Each path below is one point turned by a fixed rotation once a step. After each direction that follows a path, write how fast that rotation turns it, in deg/step (0 if it stays still).
Each turn is a multiple of 5 degrees from 10 to 175, or 0.
Each row of a path follows its step; steps can be skipped.
path 1
step 7: [  9 -16 -18  -7  14 -10   5 -11  -4  -7   0  27  12   2  11  -5   4 -29
  -3 -11   0 -37  26 -23 -10  -9 -10   5  15  -8 -12  -6 -23 -21  12   9
 -17   3  23   2 -18  16  19  -5   5  -4  28  38  20  13 -14 -19  10 -19
  16  19  -6  -5  31  28   6   9 -21 -27 -14   7   3   0]
step 11: [ 15  -7   5 -24  -7  -4 -12 -16  -2  19 -23  14 -15   1   3  14  24 -20
   0  23  13 -17  14  13 -10  -5  -5  -1  11 -10 -15  -1 -25 -21  28  12
 -42   8  16   4 -14 -19   1 -21  40   4  14 -13 -11  -5   4  -4  -5 -24
 -17  34 -13 -23  11  21 -15  12  -5 -17  -7  -3 -11 -14]
step 13: [ -9   3 -11  -9 -40  -2  10 -12   6 -14 -13 -10   4  16  29  14  16 -16
  -2   1 -17 -20 -14  19  -1 -25  -4   7  19  26 -15  13 -14  -6  22 -14
 -28   1  11  -6 -30  14  12 -36  25  13  17   2  15  -9  -4   8   0  -5
  -7  11  26  10  18  21 -11   2 -12   7  -7  -6 -40  14]
step 15: [ -4 -13 -16  12   6   5 -12 -26  19  -9 -26   7  12  14  -1   2  10 -42
  12  -1  27 -27   2  21 -21  -6  -5   8   8   5  -2   8 -13 -36 -10  -1
 -26  -1  25   8  -7 -11   1 -25  14  13  16  27  13   7  15  23  -1 -21
   7   7  22 -31   5  18  17 -17 -22  10  17  -6  -8  -6]
step 20: [-21  10   8 -30 -25   7   5   1  14   4  -2  16 -15  21  -4  10  -8 -28
   5  31  -2  -7  16   8 -10 -27 -23  15   1  -8 -18   7   9  -3  50  -7
 -25   7   4  -1  11 -11  17 -18  -1  15  28  11  23 -15 -12   5   0   3
  -7  29 -15   3  27   0  -4  -2 -21 -19  10 -25  10  -8]
step 22: [  5 -17   7  -7 -34 -22   7 -24  10  14  -2  13 -19   0 -13  -1 -13   0
 -22  12   2 -17  18   5   6 -18 -18  25  26   9   3  -4 -19 -18  28   4
 -24  12   9  12   4  17   8 -20  34   5  28  -9  10  -3 -10  24 -10 -31
   1  14  33 -26  19  15  -1  -5   8  14   0  -9  -9 -23]
step 23: [ -5  -8 -26   0 -10  -9  11  -9  -3  16 -15   5   2  28  -8  27   2 -15
  -8  17  14 -37  -6   0 -27 -12  21 -15  10 -16 -17  -1   0 -26  17  -5
 -15  -1  15 -21  -3 -31  12   3  26  13  12  28  17  -9  14  -6  11  -2
  -4  39  -8 -20 -11  30  -6  14   5 -21  -8  -1 -23   8]
step 28: [-15 -16  -9  23 -15   2  16 -10  -2 -28   7  12   9 -18  -6  -7 -18 -36
 -26   0   2 -20   2  -3   4 -14 -13 -24   4  -5   3  11   3 -16  29 -26
 -30  18  -1 -10  -8   2  -9 -37  -9   1  15  25  28 -11 -12 -13  -8 -15
 -16  13  -2 -16  22 -11  -4  25 -24  -3  12  -3  15  -4]
[-1  2  0 -5  1  2  3  0  4 -6  3 -1 -3 -2  7  4  1  0 -3  4 -5  1 -9  2
  6  2  2 -1 -3  5  1 -3  3 12  3 -5  5  2 -1 -5  1  0 -2 -6  0  2  0  7
  2  3 -4 -5  4 -7 -3  4  2  3 -1 -4 -2  1 -2  6  2 -4  2  0]
95
[-1  3 -4 -6 -2 -5 -5  1  8  3  3  3 -3 -3 -5 -2  1 -6 -1 -2  7  1  1 -8
  6  4 -2  2 -1  2 -1 -4  2  0  0 -1 -2  4  1  1  3 -4  0  3 -4 -5  1  0
  2 -6  8 -3  3 -1  3 -2  6  5  5  2  6  4  2  4 -2 -4 -5 -2]
140
[  3  -2 -13   0   2  -2   7  -2  -3  -1   2  -2   3   0   2  -1  -5  -1
  -6  -4   8   2  -5   0   6  -3  -2  -2   2   0  -4  -1  -5   3   6   0
  -2   0   4   0   1  -2  -6   4   2  -6  -5  -7   2   9  -2   2   4   3
  -4   3  -2  -4   3   1  -5   1   3  -2  -3   0  -1   0]
65
[  6  -4  -5   5  10   4   3   0   5  -5   5   2  -3  -3   0  -3   6  -2
  -3   5   0  10   2   6   4   2   0   0  -2   0   3  -4   4 -11   1   4
   3   2  -1   5   3   0  -3  -5   3   2   2   0  -1  -4   2   3  -2   6
  -3   1   0  -1  -3   2  -1  -1  -3   4   1  -2  -1   4]
115
[ 6 -4  5 -4  7  4 -2 -5  0 -1  4  3 -4  1  1  8 -4  2 -1  2  4 -6  4 -1
  1  2  6  1  3 -4 -3 -7 -4  3 -4  3 -6 -3  2  7  2 11 -3 -4 -1 -1 -4  1
  0  1  2 -5  2 -2  1  0  7 -3 -4 -1  0 -3  1  0 -2  1 -1 -2]
95
[ 7 -6  7  4 -4 -4 -1  0 -3 -6  8  4 10  3  5 -2 -7 -1  3 -3 -1  1 -3  4
  2  6  0  4 -1  0  5  1  1  0  0 -1  1  2  1  1  3 -3 -4  7  2 -3  0  1
  5 -6 -2 -5  1 -4 -3  0 -1  0 -1  7  4 -5 -1 -2  6  0 -2 -3]
155
[ -1  -2  -4   0  -2   7 -12   6   0  -1   5  -6   1   5   2   2  -4   0
  -1   4   4   4  -4   3   0  -4  -2   2   5  -2   2  -1   4  -2  -3  -1
  -6   2   0  -3  -3   0  -2  -2   1  -4   6   1  -1  -2  -3  -6   0   4
   7  -5   1   2  -1   0  -8   5  -3  -1   0   1   7  -2]
90
[ 0  3 -2  1  2  1  9  4 -3 -3  1 -5 -2  6 -1  3  1  3  3  3  4 -8 -1 -1
 -3  0  3  0 -6  8  4 -1  1 -8  6 -4 -8  1  4  0  1  0  0  3 -6  2 -1  1
  0 -1  3  3  1 -1  1 -3  4  5  3 -4 -5 -6 -1 -1  7 -5  0 -2]
145
